500 stands for zero in the data rows.
Here are some numbered points:
tensor([517, 454, 495, 390, 454, 550, 365, 353]) 0
tensor([495, 454, 466, 425, 448, 507, 375, 528]) 1
tensor([161, 417, 645, 675, 620, 531, 551, 466]) 2
tensor([509, 434, 544, 445, 489, 547, 426, 500]) 3
tensor([562, 488, 415, 491, 521, 480, 343, 554]) 4
tensor([430, 525, 714, 499, 480, 414, 459, 499]) 5
tensor([520, 446, 559, 553, 513, 557, 513, 482]) 6
tensor([458, 407, 186, 504, 465, 449, 421, 485]) 7
tensor([307, 349, 752, 735, 474, 493, 680, 637]) 8
tensor([181, 891, 0, 549, 449, 552, 675, 377]) 9
tensor([442, 683, 350, 640, 557, 517, 520, 423]) 10
tensor([400, 488, 635, 533, 425, 460, 417, 759]) 11
tensor([517, 460, 521, 428, 495, 500, 472, 430]) 12
tensor([549, 406, 575, 501, 411, 473, 468, 458]) 13
tensor([999, 749, 291, 0, 999, 627, 555, 518]) 14
tensor([429, 496, 521, 514, 483, 593, 480, 483]) 15
tensor([508, 428, 540, 490, 465, 526, 482, 458]) 16
tensor([365, 626, 285, 371, 465, 536, 378, 582]) 17
tensor([515, 460, 567, 481, 453, 500, 459, 479]) 18
New points follow, each followed by the number of its nearest point above by angle.
tensor([262, 354, 791, 764, 440, 611, 655, 624]) -> 8
tensor([242, 248, 759, 886, 388, 459, 752, 757]) -> 8
tensor([588, 483, 486, 542, 415, 442, 549, 504]) -> 13
tensor([375, 592, 713, 539, 473, 450, 476, 516]) -> 5
tensor([519, 624, 379, 780, 498, 601, 502, 205]) -> 10
tensor([587, 478, 480, 507, 487, 491, 465, 489]) -> 4
tensor([363, 308, 687, 716, 422, 462, 646, 586]) -> 8
tensor([433, 555, 594, 517, 500, 458, 427, 458]) -> 5
tensor([373, 567, 589, 514, 483, 569, 422, 537]) -> 15
tensor([246, 801, 0, 539, 513, 498, 651, 509]) -> 9
tensor([619, 440, 453, 668, 416, 469, 628, 626]) -> 8
tensor([845, 695, 352, 193, 705, 424, 549, 209]) -> 14
tensor([356, 287, 689, 737, 416, 378, 705, 686]) -> 8
tensor([538, 452, 533, 450, 488, 538, 347, 391]) -> 0
tensor([532, 467, 593, 610, 553, 534, 373, 482]) -> 6
tensor([999, 938, 327, 0, 969, 435, 563, 34]) -> 14
tensor([578, 435, 477, 429, 437, 544, 327, 332]) -> 0
tensor([222, 639, 85, 518, 552, 409, 803, 452]) -> 9
tensor([999, 904, 322, 0, 896, 476, 738, 249]) -> 14
tensor([870, 544, 296, 357, 629, 378, 623, 560]) -> 14
tensor([630, 440, 384, 588, 492, 438, 604, 513]) -> 7
